Turns, then the turns between two rows, first turn first; the first pair answered
turn R:
[ 70.6   1.5 -36.0 -17.8 -49.7 -75.0   3.9 -39.5] => [ 39.1 -56.8 -30.9  -9.1 -52.0 -83.8  -8.5 -25.6]
[-12.7  11.8   1.7  44.1  -1.2  34.0 -17.4 -31.1] => [-32.0 -14.7  21.4  17.1 -17.9  30.0 -36.3  15.6]
[ 55.9 -10.3 -26.8  37.9 -25.1 -12.4  13.5 -18.7] => [ 27.2 -49.4  -7.2  10.5 -45.5 -18.6  -6.9  25.2]
turn B:
[-10.0  30.2   6.0   9.5  19.3  12.4  14.6  -6.2] => [ -1.4  25.7  -3.9  22.8   0.0  -1.7  12.6 -25.3]
[ 11.1   2.6 -19.2  32.8 -12.8 -12.1  20.1 -22.9] => [ 18.6  15.7  -6.2  -5.2 -40.1 -18.1   5.8   9.0]
[-21.0  48.9   9.0  67.8  -8.0  44.9  11.3 -41.1] => [ -5.4  56.9  11.0  50.1 -68.1  17.0  -2.4 -29.8]
turn W:
[-35.7  -0.5   4.1  51.9  36.2  47.8   5.1 -18.9] => [-43.5 -23.0   1.2  45.8  40.7  39.1   3.1  -9.8]
[  3.5  40.9   6.2  -6.5  -7.6  22.9 -13.5   5.9] => [-13.9 -25.7   3.4 -22.8   8.9   0.9 -19.2  27.2]
[ 34.2 -10.9 -25.1   6.4 -40.5 -43.7   8.1 -27.8] => [ 49.5  28.5 -24.8 -29.0  16.4 -21.2  24.5 -10.4]
Now pairs of rows:
Between the rows of a pair lie 2 to 4 turns.
[ -5.6 -22.5  -4.3 -41.5  39.3  15.0  19.8  30.0] => [ -8.0   0.7   1.4   4.7 -71.9   5.0  -3.8  -1.5] | B then R then W
[ 13.2  41.9  -0.2  13.2  -1.1  10.2   4.0 -28.0] => [-16.0 -27.2  -1.8  33.9  -7.6  -7.2  -3.9 -26.9] | B then R
[-35.7 -15.5  11.4  31.7  20.2  22.7 -18.6  26.7] => [-12.4 -41.0 -13.0  38.0  -9.8 -19.4 -18.7  -6.7] | B then W then W then B
[ 35.1  30.4 -11.1 -44.1  19.4 -13.0   5.3   6.2] => [ 15.7  -3.0 -26.2  25.9   2.3 -15.8  11.6 -49.1] | R then W
[ 13.8   8.7   0.7  10.4 -41.2  -2.5   3.5 -14.7] => [  6.7   0.1   5.3   1.0 -42.5   0.7  -3.3   2.6] | R then R
[ -6.6 -36.6   4.8 -31.4 -17.0 -20.4  -1.5   8.1] => [  4.5  10.2  14.8 -48.2  13.2   4.8   7.1  18.9] | B then B then R
[ 12.4  21.3 -12.8  37.7   5.7  -4.1   8.4 -46.1] => [ 3.4 49.1 15.5 -5.2 28.3 28.6  0.3  9.9] | R then R then B
[ 19.5 -45.0 -16.1   1.9  -5.8 -37.0   4.1 -23.2] => [ 27.4  36.1  -3.3  -4.6  43.9  17.7  21.9 -14.1] | W then B then B then B
[ -1.7   5.7   3.9  30.3 -31.3   8.5 -12.9 -13.8] => [ -4.2   9.4  15.6 -21.0   9.4  19.2 -11.4  33.5] | B then W
[ -0.1  15.3   5.6 -14.4  26.5  13.2   4.7  11.8] => [  1.9  -2.8   7.6 -27.1  -2.9  -5.9  -5.6  21.7] | W then R then W
[-13.3 -30.0  -4.7  10.3  31.9   5.4  -1.6 -34.2] => [ 30.1  35.1   0.9 -28.3   6.3  -0.6  -4.8 -23.0] | B then W then B then B
[-20.1 -37.2 -14.4  19.0  71.0  20.0  12.3 -10.0] => [-34.3 -14.5  31.4  -9.5 -42.9  17.5 -28.2  48.2] | W then R
[ 17.9   6.8   6.5  10.6 -41.7  -0.9 -20.6 -12.6] => [ 25.5  -7.0  -1.5 -33.8  31.2  -2.4  -5.3  14.8] | B then R then B then W
[ -2.1 -16.1  -0.9 -20.8  28.2  -2.0   5.4  14.5] => [  4.3  29.0  -3.7  20.1   5.2  16.8   6.7 -18.5] | W then R then B then R
[ -3.5 -35.5 -14.7  24.7   5.5 -15.2  -1.2 -25.5] => [  6.4  11.6  14.5 -33.6   4.0   4.8  -9.0  31.0] | B then B then W then W
[ 29.3  31.6  11.6  -7.4 -40.5 -26.9   3.2 -17.9] => [ 10.7  20.2  30.2 -44.2 -11.9 -14.9  -3.6  32.6] | W then W then R then B
[ 24.7   6.5  21.8   3.2 -73.0  30.7  -9.9  22.1] => [  2.5 -45.8  16.4  14.7 -63.9  20.8 -13.6  22.9] | R then B then R then R
[-23.3  15.8   1.0  31.3 -16.0  -2.5   6.3 -22.7] => [-17.2  33.8   6.8   4.4  22.3  16.3  15.3  -3.8] | W then R then W then W
[  9.6  38.5 -22.7  16.5   7.2 -12.0   5.8 -10.3] => [  4.3  -4.2 -26.2   6.1 -13.3 -39.6  -5.9   0.7] | B then W then R then W
[ 59.2  48.2 -42.3  27.2 -22.0 -12.2  17.8 -69.9] => [ 40.9  49.2   9.7 -58.5 -69.9  -9.0 -19.2  40.2] | R then R
[ -7.2 -24.6  -3.3 -10.6  49.8  -2.2   0.7  17.8] => [-23.6 -50.0   3.3   4.6   6.3  -9.0 -15.4  20.3] | W then W then B then R
[ 18.0  23.7 -18.2  -2.3  51.2  13.5  19.8   8.7] => [  0.3  -7.6 -26.1  23.9  54.0  10.0  21.2  -3.6] | R then R then B
[ 40.6 -41.8 -35.9  -1.0  19.8 -48.3  12.9 -29.9] => [ 61.0  31.8  -9.2 -35.2 -34.5 -35.0  -4.5   4.1] | W then B
[-8.8 -6.1 13.7 14.2 20.2 22.0 11.1 -7.5] => [ 17.7  14.5  14.4 -26.4   7.0   6.0   7.6  10.8] | B then B then W
[ 11.1 -16.9 -20.2  40.1 -36.9 -17.0   5.8 -46.1] => [ 48.9  33.7 -23.1  -6.1 -18.5 -18.4  16.1 -32.4] | B then W then W then R
[ 19.6   3.2  -4.7  10.4 -29.4 -15.1   0.3 -13.8] => [-2.7  1.1 -0.1  6.2 32.3 18.1 12.1 -3.5] | B then B then R
[ -0.2   7.4  14.5   3.8 -31.9 -17.8 -14.9  -0.9] => [ 12.0   6.4  -0.2   2.0  33.3 -15.0   7.4 -17.1] | R then W then B
[  4.8  -9.1  15.4 -44.7   4.6   6.7   9.3  48.1] => [ 2.2 21.5  0.6  1.9 42.4 39.8 28.1  3.9] | W then W then B
[-15.9  -3.0 -12.8  -3.3  71.0  22.2  13.5   5.4] => [  4.8  59.4   1.0  16.1 -40.7  14.1 -10.9 -13.6] | R then W then B then R
[-26.6 -31.3  -5.1   7.7  -2.9  10.3   0.4  20.7] => [ 15.4  38.5  -5.9 -12.1 -18.8  12.3   6.9  10.8] | B then B then B then R
[ -4.9 -29.6 -35.7  58.9  18.2 -23.4   9.1 -58.1] => [  0.9  62.4  27.6  -7.7 -60.4  10.0 -28.0  27.5] | R then W
[ -6.3 -29.4  -1.7  19.7 -31.9  -5.6 -15.9  -4.4] => [-13.0   4.4  17.7  -6.2  20.0  33.8  -9.8  25.0] | B then B then W then W
[ 24.8  17.7   1.9 -16.7 -26.7 -17.8  -6.5   3.7] => [ 3.3 13.2 -2.6  3.4 39.8 14.9 10.9 -6.4] | B then B
[ 29.0 -15.7  -8.9 -32.1 -15.3 -36.8 -13.8  12.1] => [ 22.1  30.7  13.8 -37.2  14.5   3.4 -10.0  33.2] | W then B
[ 38.6  66.2   3.5  -1.6   6.6  29.5  21.0 -14.9] => [ -4.9   0.9  33.9 -40.8 -19.1  18.0 -11.2  62.3] | R then R
[ 24.9  -1.3 -24.8   2.9 -44.1 -42.6  -5.7 -13.6] => [-18.5 -51.8  -6.6   3.2 -24.9 -27.9 -17.1  23.9] | W then R then W then R
[-22.3 -46.4  13.3 -25.1  38.6  -8.9   4.5  31.1] => [  5.7   9.8  22.6 -55.2  11.7  -6.4  -1.2  48.5] | B then R
[ -8.9 -15.5 -18.5  27.2   3.7   2.6   0.1 -19.6] => [  8.8  12.2 -15.4 -10.7  32.4   9.5   7.3   0.0] | B then R then W then B
